Where one turn sends some rows of the set: a few examples, then the rows asked
tozas: [ 13  -5 -20   9 -25 -10  -2  18   6 -21   4  31   0  14  -6  14 -11 -10
 -48   1  16   6  13   8  25 -12  -1  58 -25  20  33  10  15 -26  39]
suma: [ -8  -4 -15 -25 -39 -27 -25  37 -17 -15  -7  32 -25  20  -7   9   9 -11
  -9  33  10 -11  -3   1  10  36  30  64 -19  10   2   9  44 -16  10]
Kuv: [ -8  -5 -14 -20 -39 -31 -22  35 -17  -7  -1  38 -28  26  -7  17   6 -13
  -3  39   2 -16  -6  -3   6  38  24  58 -27   2   3  14  42 -16  10]
Tari: [ -6  -5  -6  -2 -31 -29 -16   5   6 -38  -5  26 -19   6 -38  35  22  23
 -37  43 -47 -20  45   5  22  17  -9  28  -4  42   6  12  32 -26  34]
buliz: [-18   7  34 -18 -12 -11  -1 -22  -6 -21   3  60 -29   6 -21  29  22  21
 -46   5 -22  27  24 -39  14  28  -3  44 -18 -10 -18  38  36   2  17]
Pakes: [-30 -12   7   7 -15 -13  -5  34 -40   9 -13  18  -8  16 -31  31  11 -13
 -26   8 -14  10 -10 -16  13  27 -13  46  11 -24  35  41  10 -18  16]
Rifo: [ 11  -6 -14   9 -18  -7 -11  17   6 -17   0  34  -3  15  -7  14  -8  -8
 -50 -15  12   7  17   5  22 -19  -2  59 -13  25  36  11  13 -20  36]
vumuk: [ 22  -6 -17  11 -26  -5  -5  13   6 -14   1  30   3  16 -10  12 -11  -2
 -50  -3   9   7  23   7  29 -13  -6  61 -18  27  32  15  13 -22  42]
zolu: [-28 -10   9  -6  -4 -11  -2  34 -43  10 -10  21 -15  22 -33  28  10 -12
 -26  11 -20  13  -8 -15  13  30 -18  52   9 -23  30  40   6 -21  18]
fozel: [-66 -31   1 -27 -11 -26 -10  10 -19   0   6  24 -25   3  -8 -12  21  26
 -42  15  -1 -12   7 -28  18   5   2  46   7  27   0  12   8  -4  36]
Rud: [ -4   1 -16  11 -25 -13   0   1  -1   6   0  34 -59  19 -45  30   5  23
 -46   3  -6  -5  28   5  -6   7  -1  70 -34  30  -3  64   6 -45  35]
nen: [ 48 -17  -9 -15 -14 -11 -24   0 -25  15  14  33 -18   7 -31  12   7  15
 -36  11  -5   1  38 -54  15  29  13  54   9   4  15  48  29  -5  44]
tadeg: [  1   6 -20   8 -20  -9  -2  -7  -3  17   5  36 -51  25 -44  24  10  25
 -50   6 -18  -2  32   3  -9  20  10  62 -36  22   5  68   8 -43  33]
mone: [-18 -12   4   9 -66 -35   3   6  -8   0   9  19  -8  15 -31   9  43  54
 -39  21  -3 -15  23 -21  36  20 -16  63 -27  17   7  39  17  14  11]
nuz: [-15   5  31 -16 -11  -7  -3 -23 -11 -25  13  52 -39   1 -23  22  30  22
 -47  -5 -16  30  26 -42   9  32   1  52 -11 -12 -10  39  30  -2  17]
Gigo: [-12  -3  -1  -7 -24 -34 -16   8   5 -43  -6  30 -24   8 -37  39  18  18
 -32  31 -48 -24  49   5  20  14   3  29   5  33   8   8  33 -29  31]
kegik: [ 18   1  -4  12 -25  -8  -4  15  10 -23   1  36   0  15  -6   9 -10  -8
 -48 -10   7   3  24  16  21  -7  -4  53 -15  32  30  16  18 -18  44]
masi: [-12   1  33 -21 -13  -2   1 -26 -10 -18   8  63 -33   7 -16  27  24  22
 -40  -3 -18  25  19 -34  10  34   6  45 -12 -16 -11  36  31   0  14]
gal: [-24 -15   6   7 -64 -27   3   3  -9 -11   9  17 -17  12 -30   9  40  59
 -33  23 -10 -18  30 -15  35  24 -18  62 -16  22   7  46  18  16   9]
Sapap: [-12  -3 -13 -22 -39 -27 -28  34 -20 -21  -6  37 -25  21  -6  17   5 -15
 -12  37  10 -16 -14   4  11  35  20  65 -16   3   7  12  41 -15  13]
torog: [-16  -7   1   2 -67 -30   3   6  -6 -13  11  20 -13  17 -32  17  48  58
 -33  19  -6 -15  26 -16  32  26 -12  59 -22  19   9  45  15  19   7]
Rapon: [ 46 -12 -12  -8 -16  -4 -23   2 -33  13   8  32 -23  15 -36  11   5  17
 -32   7   3  -2  38 -51  18  30  15  53  12   6  18  52  19 -10  39]
pugip: [ -8   5  -7  -3 -30 -33 -15   1  -4 -36  -1  23 -23  10 -44  49   8  17
 -42  31 -45 -28  41  11  17  16   3  30   1  37  12  16  36 -29  35]
Dabe: [-22   1  29 -23  -8  -5  -3 -29  -8 -22  12  57 -27  10 -20  27  20  21
 -39   2 -18  29  29 -38  15  31  -1  46  -6 -15 -11  36  29   2  16]
Dukor: [-60 -31   4 -24 -16 -26 -15  15 -16  -5   7  17 -34  -6 -11 -14  21  24
 -44  14  -6 -18  11 -39  18   6   5  44   5  29  -4  13   9  -5  36]
kibon: [ 37 -12  -8 -14 -15  -7 -22  -1 -32  16  18  27 -17  14 -38  13   4   9
 -37   2  -7   0  43 -55  15  29  21  56  12   4  17  50  18  -7  37]
Vugad: [ -2  -1 -12  -9 -27 -30 -20   6   4 -37  -4  28 -18   9 -37  38  13  16
 -33  41 -48 -23  46  10  15  19   5  33  -2  38   7  10  34 -28  40]
Lok: [ 43 -16  -6 -10 -10  -3 -21  -1 -31  11  12  36 -23  15 -37  11  -2  15
 -40   4  -1   2  36 -46  17  34  22  56   9   5  11  56  19  -4  43]
fuli: [ -7   4 -14   8 -16 -11   2  -4  -2  13  -4  33 -54  27 -48  31  18  26
 -48  -4 -14  -8  30   6  -7  15   3  63 -35  20  -3  68   6 -42  26]
Supar: [-61 -32   6 -22 -13 -32  -8  14 -16   0   9  22 -27  -1  -2  -7  10  19
 -46  20   1 -16  11 -36  17   0   8  37   2  30   0  12  10  -9  35]
Rika: [-18 -14  12  -1  -9 -10   4  36 -42   6  -8  22 -18  17 -20  29  14 -15
 -24   6 -14  12 -11 -11  10  29 -10  40  12 -20  39  41  10 -22  18]
vasa: [ -8  -5 -13 -32 -37 -30 -16  37 -19 -14  -6  40 -29  22  -8  17  10 -15
  -7  33   7 -14 -13  -6  11  30  24  65 -18   5  -2   9  37 -21  14]
Nute: [ -4   6 -20   8 -28 -12   1  -8   2   9   3  33 -50  29 -42  30  12  27
 -45   9 -13  -9  29   8  -6  17   2  69 -41  24  -1  64   4 -43  28]
Vanu: [-69 -27   0 -15 -20 -28 -14  13 -24  -6   1  19 -30   1 -14  -7  24  22
 -43  16  -1 -14   9 -32  21   3  10  31   4  29  -4  13  14  -3  34]
loroz: [-23  -6   9   7  -4 -17   0  35 -40  16  -6  21 -13  14 -27  31  10  -8
 -31  11 -21  11  -8 -16   1  27 -19  50   8 -21  38  45  10 -18  19]
poz: [-23  -7   4   7 -66 -29   4   2  -6  -3   5  23  -7  14 -27  10  51  53
 -27  17  -7 -12  29 -13  30  21 -20  58 -15  18   2  41  17  20   8]

nuz -> Vanu
Lok -> gal
tadeg -> Tari
Now these:
Supar -> loroz
mone -> Kuv
kegik -> Rud
masi -> Dukor
Vugad -> vumuk
suma -> Rapon
Gigo -> Rifo
vasa -> kibon
fozel -> zolu

Where one turn sends some rows of the set: a few examples, then the rows asked
rizu: [ -9  -1  -8  25   5  11   9   5 -16  20 -12 -39 -15  21]
Gem: [ 16  13   0  -5  -2  11  27  29  17  11 -11   3   8  -8]
sefaz: [  6  -6 -19  28 -15  -4  11   5   6  28 -12 -17 -18  14]
fis: [-32 -27  15 -16   5  10  -3  -4 -13  -3  14  21   9 -11]
Vug: [-10 -10   3 -16   1  -2 -12  -9  21  -2  22  26   7 -13]
gobim: [  1  -6   7  21  19  -3  20  29 -26  12 -19 -16 -24   3]
Napog: [ 21  -7  -8  19 -15 -20  13  14   1  13 -22  -1 -22   1]
nolik: [-20  -4   6 -22   4  10 -18 -22  14 -16  20   4  12  -2]
topa: [ -1  -8 -11  30   5   6  19  21  -1  29 -10 -21 -20  13]
Duzi: [-24  -7   9 -24  34  10  -8 -12  -9   8  29   8  12 -10]
kal: [-25   0  12 -18  36  10 -11  -4  -6   0  31   7   8  -9]
torer: [ 20  12 -13   8 -11 -15  -4 -17  -2   3 -20 -30 -14  13]
Ledir: [-20  -9   3 -13  -5 -10 -18 -15 -10   1  22  28   6 -15]
saler: [  1   3 -19  22 -10   2   3  -8  -2  20 -12 -35 -13  22]
Zabip: [-13  13  11  -3 -10  16  17  17 -39  -1 -22 -14  10   1]
ripur: [ 21 -18  10 -13  32  -3  -8 -12 -48   9   7  -7  -8   2]
vimez: [ 24  18 -16   7  -1 -19  -4 -16  -3  13 -13 -27 -14  11]
feraz: [-20  -6   2 -25  13  -1 -18 -28 -12   7  25  10  15  -8]
fasit: [-19 -12  11 -12  22   4  -2   9   8   3  27  27   4 -17]
Nev: [ 11  27   1  -8  26  15  23  27   1  19   0 -11  10  -6]
retem: [ 21  -2 -10  20  -9 -27  10  12 -11  22 -17   1 -22  -3]
vamim: [-19 -18   9 -19  25   7   0   0   5  11  27  23   8 -15]
puze: [  6  -8   7  20  21   1  23  32 -10  10 -18 -17 -23   5]
pema: [  8  14  -1   8  30   5   6   3 -10   4 -14 -44 -15  16]
lefid: [ 22 -42  19 -10   3  14   4   0 -13 -16 -13   0  -9   6]
Beda: [ 13  41 -10 -13  19   2   9   4 -15  25   3 -17  15  -4]
Kif: [-23 -19   5 -19  -4  -3 -13 -18 -14   6  19  26  10 -13]
koti: [ 33 -21   7 -11  38  -7   0   0 -28  19  12   7 -11  -5]
vebim: [ 21 -22   8 -14   6  -4 -14 -24 -45  -2  -4  -7  -6   6]
kuf: [ -2  18   4 -10 -20  19  11   2 -12 -10 -24 -23  15   8]
gul: [ 42 -20   5 -20  25   7  -3 -12  12   0   4  -7  -6   7]
Givo: [  4  -2 -21  27 -11 -11   8   3  -8  35  -8 -16 -17  11]
tele: [-34 -11  18 -16  15  18 -10  -5  -5 -18  17   3   9  -4]
gutab: [-18 -14   6 -27   7  12 -12 -23  16  -7  19   7  15  -4]
sil: [  5   9 -22  22   1  -3   2  -8  -3  31  -5 -34 -14  18]
Vip: [-11 -18   3 -21   6   3  -5 -12  19   5  23  25  11 -12]
rilum: [  2  12   3   9  20   4   4  -1 -21  -1 -18 -45 -15  18]
kig: [-20   6   3 -20  14  -3 -22 -25  -9  -1  29   8  12  -8]
mugu: [-32 -20  16  -9   5   4  -6   4 -14  -7  17  25   4 -14]
zitu: [ 12  32 -12  -7  -6 -14   6   2 -31  28  -3   0  11  -9]
Sos: [ 22 -36  12 -10 -10   0  -7 -14 -31 -10 -12   2  -8   5]
bar: [ -3   4 -13  23  17  10  11   7  -5  27  -7 -38 -16  19]
ferul: [ 14  15  -3  -9 -25  11  15   9  15  -1 -20  -6  12   1]
devun: [ -3  14   1   1 -14  -4  14  17 -44  17 -14   5   7 -10]
resik: [ 44 -19   1 -16  28  -6  -1  -6  -2  15  11   8  -9  -3]
Kudub: [ 28 -32  17 -16  21  19   2  -4   5 -15  -6 -11  -7  11]
gazu: [ -6  -8 -11  31   2   2  15  17 -18  30 -11 -20 -19  12]
lapod: [-31 -20  15 -23  13  22  -6 -12  -1 -11  15   4  13  -4]

devun -> ferul
saler -> bar
kal -> mugu
Now these:
gobim -> Napog
lapod -> vamim
gul -> ripur

